(in the rows, 128 means zero)
One turn sends every row of this set to another row. A few are shown first. Where does it send the rows asked after them?
piz: [141 125  94 149 157 138 118 121 107 135 128 113 168 151 136  93 124 143
 135 116 123 132  92 122 145 145 131  97 138 118  97 121 129 166  81 124
 104 130 124 156 118 124 126 128 131 140  97 122 115 158 123 167]
muk: [127 129 165 123 161 134 134 189 151 117 158 116 158 125 118 106 128 140
 150 125 132 128 104 110 131 107 132 119 108 134 119 136 135 159 104 108
 108 135 130 102 141 114 126 120 142 148 142 117 109 108 121 162]
Tep: [118 106 131 147 145 104 146 118 120 175 152 126 151 124 127 105 124 144
 157 130  79 139 124 111 136 141 138 126 137 113 129 134 141 158 101 132
 111 136 114 130 136 124 128 107 127 171 133 118 108 174 120 163]
tul: [126 124 130 156 151 106 146 161 112 107 102 116 145 111 139  96 121 136
 143 142 156 140 113  99 132 107 166 113 132 111 135 126 151  88 126 119
 117 138 121 137 111 127 130 131 137 171 134 118 126 123 123 169]
vom: [134 121 133 138  68 128 148 121 122 114 153 117 139 135 121 108 120 134
 151 126 168 136  94  86 134 149 148 111 148 128 122 145 136 106 130 116
  87 122 119 137 116 119 144 160 134 154 127 118  92 107 114 165]
zusi: [111 127 147 136 141 132 142 124 141 149 171 120 149 170 120 114 121 121
 133 108 156 141 102  85 131 142 147 114 136 139 132 136 134 151 154 131
  99 138 121 148 138 122 147  97 133 139  52 121 100 148 136 156]
nula: [122 116 133 140 147 112 150 163 113 107 106 120 156 121 139  90 117 136
 136 132 156 150 115  86 133  97 162 108 136 107 135 124 150  88 122 120
 112 125 121 152 119 129 140 143 151 161 130 119 129 115 134 174]
Vut: [113 122  99 121  91  98 151 173 123 144 151 137 137 130 113  91 118 131
 146 112 148 140 120 122 119 120 132 129 154 110 103 145 143 124 112 125
  97 120 125 138 121 135 147 102 139 161  57 101 112  94 157 169]
dukik: [123 114 130 151 156 118 142 169 117 122 102 110 141 105 144 110 121 134
 138 134 162 130 101 100 134 109 169 115 125 116 135 139 142  91 116 118
 104 135 129 143 109 126 128 129 132 157 146 128 119 112 120 166]
Sef: [108 127 144 138 145 131 143 124 145 157 168 115 142 160 123 126 123 120
 135 109 158 130  96  91 131 148 153 116 134 141 136 145 132 151 147 129
  96 146 123 148 133 120 140  93 125 139  57 122  96 147 130 148]
nukas: [113 134 145 149 139 126 141 119 140 143 172 119 151 168 116 109 123 125
 135 118 150 137 106  93 132 149 149 107 139 136 133 130 139 148 161 132
 109 147 114 134 133 121 136  94 131 147  48 114  98 157 131 154]
Mapo: [102 133 153 113 152 130 147 183 160 107 153 120 158 125 115 111 123 139
 146 124 124 129 117  99 123  88 136 128 121 128 134 142 149 160  99 104
 105 143 122 121 152 124 137 131 153 156 120 110 116 104 132 160]
bon: [120 130  84 145 154 138 116 118 117 131 125 107 168 146 133 102 121 143
 132 122 113 117  93 114 142 134 135  99 146 120 110 125 138 172  74 120
 106 142 118 159 122 129 123 137 134 140  87 116 118 149 122 160]
menit: [139 124 172 132 168 119 149 180 144 115 152 133 149 132 107 101 133 137
 165 120 144 147 116 122 117 116 131 137 109 130 111 144 138 148 107 114
 104 132 126 106 134 108 136 114 134 172 137 120 111 131 130 166]
nug: [125 121 126 142  69 123 156 117 127 113 149 121 129 128 119 118 122 133
 159 128 168 131 101  91 129 148 152 124 152 127 126 153 142 106 128 120
  83 134 115 144 114 119 145 162 131 163 125 118  94 116 116 162]
baras: [109 138 140 150 142 127 139 121 143 149 169 114 144 158 119 121 124 121
 138 121 151 123 100  95 129 149 153 115 137 138 138 142 136 154 156 130
 105 153 119 134 126 121 130  91 121 150  55 116  97 153 123 149]
Bag: [109  97 129 120 140 121 140 126 130 181 160 118 164 127 132 105 117 143
 141 115  77 144 118  87 150 126 131 112 141 120 132 126 138 162  94 127
 104 119 119 153 154 130 144 121 143 144 129 123 110 148 127 166]
Gol: [113 130 157 125 160 115 162 171 155 105 145 136 149 133 107 110 132 138
 159 122 135 147 132 111 109  96 133 148 119 123 131 149 153 150  99 113
 105 144 117 126 142 118 148 128 143 177 117 112 121 132 143 164]
tebo: [109 118  97 120  93 110 138 179 130 157 152 123 134 121 120 102 117 129
 139 110 147 124 104 120 129 123 133 119 152 118 105 148 138 132 109 120
  93 121 132 133 123 135 141  99 137 144  68 107 104  78 146 164]
Teze: [125 122 125 139  65 127 148 119 128 109 153 117 135 132 119 114 117 135
 153 130 163 129 101  86 132 144 150 116 151 128 127 145 141 109 128 117
  87 133 111 139 119 122 142 163 135 160 123 116  99 107 114 161]
nevob: [125 124 105 135  97 105 132 180 119 159 154 121 130 118 121  98 121 130
 149 117 151 123  99 136 129 137 134 121 142 117  96 151 133 128 115 123
 101 124 135 115 112 130 131  87 124 154  77 107 100  88 136 166]
Lotan: [136 117 134 142  74 122 153 118 123 117 151 124 132 133 121 115 123 132
 156 123 174 138  99  91 129 152 149 121 146 126 117 150 137 105 127 120
  84 125 116 143 113 115 147 158 128 159 132 121  96 116 119 163]
duv: [127 123 107 139  98  90 147 173 116 146 150 134 130 128 112  91 123 132
 158 119 154 139 115 138 119 134 133 129 147 112  93 144 140 124 117 126
 105 124 125 119 111 130 139  88 125 168  67 102 106 105 147 171]
Zolu: [123  96 130 136 147 120 137 127 126 188 157 117 155 117 137 116 124 139
 148 121  82 134 111 103 144 139 134 118 134 122 126 137 131 158  94 130
 102 125 125 139 144 124 132 107 127 153 145 127 103 153 117 158]
zegu: [110 104 128 131 137 107 150 116 123 164 154 128 163 131 126  95 119 148
 149 126  74 152 133  92 138 124 132 119 148 112 137 125 145 157  98 132
 112 130 110 144 148 133 141 122 143 164 120 114 115 166 133 168]
divob: [137 117  94 147 164 129 131 114 108 135 118 124 162 155 131  99 126 139
 143 108 130 138 101 123 131 144 132 119 137 113  99 133 134 164  71 123
  98 131 120 168 116 124 136 130 127 148  91 124 120 170 133 166]
Tubat: [118 125  80 144 156 132 130 115 121 132 118 119 161 147 133 109 121 138
 137 115 122 125 105 117 133 131 135 117 148 116 114 136 142 169  67 121
 100 145 118 175 120 128 138 136 132 151  83 120 122 161 133 160]
zof: [122 109 130 134 153 125 146 170 121 121 105 114 150 112 144 106 120 131
 135 126 162 140 103  84 137 100 162 112 129 113 136 133 145  88 113 118
 104 122 131 159 120 127 142 140 142 146 137 127 123 102 129 170]

Mapo -> Gol
nevob -> tebo
Now find these:
Bag -> zegu
nug -> Lotan
zusi -> nukas
zof -> nula
piz -> bon

One turn sends every row of this set to another row. A few are shown first. Where does it send the rows asked after them?
kob: [154 133 116 137 126 123 134 150 138  99 142 137 122 109 142 116 128 102
 109 123 107 137 125 128 113 126 111 126 130  95 116 106 162]
bugos: [145 157 135 120 143 125 128 120 135 133 102 131 136 144 107 121 124 156
 163 119 133 110 126 148 150 121 155 109 128 134 144 150 123]
lasos: [160 139 123 145 121 128 136 148 141 104 131 124 125 112 140 112 131 103
 117 123 110 133 121 126 113 129 108 137 128  93 121 103 160]
Nupog: [107 136 130 114 136 120 116 153 136 147 142 139 131 139 114 161 125 149
 135 106 116 147 114 148 102 126 119 132 131 160 143 157 101]
digu: [118 135 133 123 133 136 125 125 131 157 123 128 120 141 143 120 126 161
 128 135 125 119 107 150 117 131 152 105 130 155 151 152  99]
les: [ 98 143 125 123 108 140 120 123 117 164 136 132 135 134 131 157 120 145
 116 126 133 142  99 129 135 123 153 144 122 141 130 123  94]
vef: [146 120 112 132 131 120 135 143 139 102 148 135 122 111 152 114 124  98
 108 120 107 133 120 123 113 128 113 121 138 101 118 104 152]
zesir: [157 123 120 142 128 124 139 138 148 108 135 120 124 115 148 103 137  97
 119 128 112 138 112 110 110 130 108 134 134 102 126 102 146]
mozuk: [132 150 144 124 136 138 136 129 137 145 112 124 137 140 131 108 128 160
 149 133 133 108 118 142 141 133 154 118 133 154 156 149 110]
gon: [119 146 142 114 142 119 132 146 146 133 134 125 154 143 102 147 123 145
 161  95 129 130 127 135 134 127 118 142 140 160 153 149 106]
memiv: [106 155 137 123 114 142 131 130 122 155 134 133 154 132 124 146 122 143
 131 124 142 135 112 121 161 126 159 150 129 144 135 119 101]
Tute: [106 142 109 120 112 127 112 110 113 158 131 134 127 141 114 171 115 144
 123 114 131 144 103 133 133 112 151 128 117 125 115 125  99]
keris: [120 151 112 113 118 122 118 108 117 144 124 137 140 142  97 169 110 138
 142 102 136 136 115 131 156 110 153 131 120 118 115 124 109]
mulob: [152 122 110 134 132 118 134 143 143 103 140 136 118 110 145 113 132  96
 114 125 108 142 117 115 108 126 116 122 137  97 116 107 150]
bovim: [106 137 142 116 140 125 125 153 142 141 143 131 147 137 118 147 127 148
 143 108 126 136 120 138 117 132 120 141 140 170 154 152  98]
moso: [151 115 113 137 129 119 136 137 146 109 140 125 120 114 152 107 133  95
 114 124 108 139 112 111 105 129 110 125 137 103 122 106 144]
pul: [118 142 122 118 138 113 112 143 135 142 130 134 129 144  94 169 122 149
 151  94 116 145 122 153 106 116 114 129 128 144 137 158 110]
suzat: [139 148 118 114 141 116 116 113 127 137 103 140 117 146 104 139 118 156
 151 114 125 121 123 157 131 114 153  94 123 123 128 155 123]
kabaz: [149 118 115 139 123 123 139 138 142 106 144 120 125 116 157 109 127  99
 114 118 109 126 112 116 112 130 104 128 138 104 125 102 147]
Biv: [159 133 118 140 130 119 135 144 145 101 133 136 122 109 136 111 135  98
 119 126 110 142 123 116 111 127 116 128 132  92 115 110 158]
rubu: [128 148 130 115 142 112 121 139 141 131 124 128 143 146  88 160 120 145
 167  89 124 135 129 144 128 118 116 135 131 144 142 154 112]
som: [158 130 123 146 119 127 137 141 142 108 136 112 126 119 151 108 130 100
 117 120 110 127 114 119 113 130 103 138 134  99 128 101 150]
vep: [118 159 128 117 119 132 131 122 123 141 126 135 155 137 103 152 114 141
 147 110 143 129 120 122 172 118 157 145 127 129 127 120 111]
beno: [162 135 122 146 126 126 138 144 149 105 129 124 124 112 140 107 138 100
 123 127 110 139 120 115 113 130 113 136 131  96 124 105 155]
dod: [122 133 118 116 135 121 113 114 125 152 115 139 108 144 127 138 120 159
 129 124 120 126 109 160 110 121 150  92 122 137 133 157 107]

kob -> som
bugos -> digu
pul -> gon
Now find these:
moso -> Biv
vep -> les

